Families of rows that turns and mirrors carry onto each other, the same ones carrying the whole set onto itself: the rest of each named row's family, in list order:
9 families of 4 rows:
Z_993: [ 0.88 -0.04 -1.21  0.58 -1.97  3.85  1.92 -0.82]
Z_459: [ 0.84  1.54 -0.82  0.19  1.48  2.75 -0.67  0.41]
Z_484: [ 1.29  0.70  1.10 -2.44 -1.59  1.94  2.72 -3.92]
Z_580: [ 2.53  1.23 -0.39  0.39  1.94  3.01  0.25  0.57]
Z_606: [ 1.35  0.60  0.71 -2.34 -1.88  1.83  1.79 -4.46]
Z_618: [ 0.70  0.83 -1.04  0.61 -2.01  2.77  2.35 -1.09]
Z_861: [ 2.29  1.08 -0.55  0.18  1.43  2.81 -1.06  0.42]
Z_587: [ 0.40  0.60 -1.22  0.95 -1.99  3.50  1.63 -1.52]
Z_247: [ 0.57  0.60 -1.45  0.76 -2.17  3.24  1.97 -1.57]
Z_339: [ 1.42  1.76 -0.86  0.42  1.42  2.53 -0.64  0.48]
Z_923: [ 2.76  1.38  1.90 -2.29  2.57  2.34 -0.44 -2.50]
Z_61: [ 0.96 -0.05 -1.45  0.68 -2.00  2.48  2.22 -1.21]
Z_374: [ 2.39  1.75  1.20 -1.94  3.01  2.53 -0.10 -2.83]
Z_303: [ 3.50  1.29  1.59 -2.03  2.59  1.92  0.39 -2.44]
Z_190: [ 3.36  1.85  1.55 -2.64  1.92  2.02 -0.03 -2.62]
Z_473: [ 0.53  0.01 -0.84  0.65 -1.78  4.01  2.04 -1.05]
Z_910: [ 3.45  1.05  1.45 -2.59  2.21  2.13 -0.21 -2.77]
Z_365: [ 2.53  1.82 -0.82 -0.04  0.97  2.51 -0.29  0.92]
Z_552: [ 2.06  1.57 -0.99  0.33  2.07  3.03 -0.75 -0.15]
Z_652: [ 1.67  1.16 -0.77  0.18  1.31  3.07 -1.19  0.26]
Z_480: [ 2.27  1.89  1.35 -2.25  2.16  2.03 -0.88 -3.47]
Z_796: [ 2.01  0.12  1.21 -2.07 -1.01  3.26  2.07 -4.73]
Z_474: [ 3.83  1.60  1.38 -1.59  2.33  2.35 -0.05 -2.96]
Z_91: [ 1.72  0.20  1.36 -1.88 -1.09  3.37  1.74 -4.91]
Z_862: [ 0.40  0.16 -0.71  0.39 -2.55  3.43  1.35 -1.68]
Z_199: [ 1.14  0.77  0.91 -1.98 -1.08  2.66  2.65 -4.64]
Z_593: [ 0.88  0.24  1.54 -1.95 -1.60  2.97  2.09 -4.24]
Z_790: [ 0.13  0.32 -1.19 -0.25 -2.27  2.47  2.06 -0.79]
Z_452: [ 1.86  0.18  1.01 -1.76 -1.09  1.83  2.55 -4.67]
Z_466: [ 2.89  1.13 -0.82  0.35  1.76  2.49 -0.39  0.35]
Z_775: [ 2.29  0.78 -0.89 -0.08  1.41  2.61 -0.21  0.91]
Z_852: [ 1.12  0.72  1.36 -1.77 -0.84  3.23  2.14 -4.83]
Z_908: [ 2.49  2.04  1.51 -2.19  2.20  1.80 -0.54 -3.23]
Z_641: [ 1.01  0.51 -1.26  0.29 -2.65  2.51  1.87 -1.22]
Z_16: [ 1.78  1.07  1.12 -1.77 -1.29  2.15  2.46 -4.66]
Z_608: [ 2.28  1.26  1.65 -2.42  2.42  2.58 -0.66 -2.95]

The rest of the family of Z_365: Z_61, Z_190, Z_452
The rest of the family of Z_16: Z_618, Z_910, Z_775
The rest of the family of Z_552: Z_374, Z_862, Z_593
The rest of the family of Z_606: Z_580, Z_474, Z_790
The rest of the family of Z_466: Z_484, Z_303, Z_641
The rest of the family of Z_459: Z_473, Z_480, Z_91
The rest of the family of Z_652: Z_587, Z_852, Z_608

